Where one turn sends some rows of the set: a few examples, then the rows asked:
gese: [ 20  23   2 -17  -8  24  -2   0  -3 -19   6 -13  16]
Muvar: [ 14   1  16 -32 -23  20 -11  15 -19   1   4  -8   9]
fev: [-10  -5   5   2  -6  -5  19  14  14 -17   7  29  -4]
mam: [  8  -9   8 -29   0   4  -9   0 -23  13   9 -15  12]
niz: [  0 -12  11 -32  -9  25 -10   9 -15   4  11  -8  12]
gidip: [ 13  -5  -1 -19   5   2  -8 -10 -21  10   8 -18  12]
rup: [-18  -9  -1  13 -10  -3  12   5  16 -11   1  18  -4]
luzo: [ 20   8  -4 -14   7   2  -3 -13 -16   2   9 -17  14]
Bagot: [ 18 -17   4 -25   0  11  -6  -2 -24  12  11  -6   3]
bala: [ 19  27   3 -20 -10   6  -1   0 -11  -9   6 -15  17]
bip: [ 24   7 -11  -9   1   9   2 -15 -16  -2  13 -11   5]
goti: [ 14  23   9 -31 -13   7  -3   9 -15  -8   7 -12  18]
Peled: [-11  -5   6   4  -1  -7  20  16  11 -15   6  27  -4]
Nozu: [ 18  17   9 -31 -22  16   0  12 -15 -10  13  -1   9]
pelir: [ 13  19  10 -29 -14  26  -2  10  -7 -17  12  -6  16]
Risov: [ -5  -1  13  17 -13   2  -6   6  20 -13 -23  -2  -6]
bes: [ 15 -14  27   2  -2  -3   0  22  14 -17 -22  19  -3]
dit: [  2 -14  15  -1   8  -9  17  20   6 -16   1  30  -4]
bop: [ 20  -9  -5 -11   1  12  -8 -15 -19   9   4 -17   3]
kol: [  6 -18  21  12  -4   0  -6  14  15 -10 -29   8  -4]
pegoz: [ 36  18  -2 -13  -5  11   0  -7 -11 -11   4 -12   8]
Digo: [  3  -2  11 -35 -10   8  -9   8 -22   9  10 -13  14]
rogad: [-24  -6  10  10 -22   4   0  13  16  -8  -9   5  -6]
Bani: [  3 -16  21  15  -4   1  -3  16  13 -11 -28   6  -2]
pake: [ 23  20  -2 -16   1   3  -2  -9 -12  -6   6 -17  15]
Nor: [-10   2   6  -2  -5  -7  19  12  14 -19  11  27  -8]
tere: [  2 -10   6 -29 -17  18  -9   6 -23   9  13  -7   5]
pizol: [  0 -14  17  -9   6  -9  13  17   7 -13   7  31 -10]
rar: [-21 -10   6  12 -19   3   3  12  17  -9 -11  10  -2]
sivi: [ 20  26   0 -16 -21  17  -2   2  -9 -13   6 -12  10]
lage: [ 19 -10  20   0  14 -11   8  12  12 -17  -7  23 -10]
bova: [ -9  -6  13  20 -13   4   0  13  17 -12 -23   3  -1]
nafe: [  0 -17  12  -3   5  -9  15  16   9 -14   3  33  -6]
fop: [ 10   4  16 -34 -15  27  -9  16 -13  -8   9  -6  15]
gozo: [ 16 -15   0 -15  10  19  -9 -12 -15   5   7 -15   9]
Kevu: [ 14 -13  21   4   9  -7  12  21   9 -19 -13  24  -3]
tumov: [ 17 -12  18   2   9  -9  11  16  12 -20 -10  27  -4]
numus: [  6 -18  26   9  -2  -1 -10  12  13  -7 -28   3  -9]
meki: [-20  -7   1  13  -7  -3  15   9  12 -11   1  17  -3]
pode: [ 16  -8  31  -2  -2  -4  -2  23  12 -18 -21  16  -8]
pato: [ 18   0  -9 -10  11  18  -1 -17  -9  -4  10 -15  11]
Bodin: [ 28  15  -2 -13   6  18   0 -11  -7 -16   8 -12  13]
sir: [ 14 -14  27   7   2  -3   2  23   9 -16 -23  15  -2]
fotap: [  7 -20   6 -28   4  20  -8  -1 -18   7  13  -8  10]
Ros: [-22  -8   6  15 -15   2   7  13  14  -9 -10   9  -2]
kodi: [  9  11  14 -35 -16   9  -8  13 -18   1   6 -12  17]
degaz: [-22  -8  -1  10  -7  -5  10   2  14  -7   5  13  -9]
poso: [ -6  -6  12  17 -15   4  -2  11  20 -13 -24   5  -2]

pato turns into gozo
numus turns into pizol
Bagot turns into tere
Now find these:
meki turns into Bani
fev turns into poso
gidip turns into mam

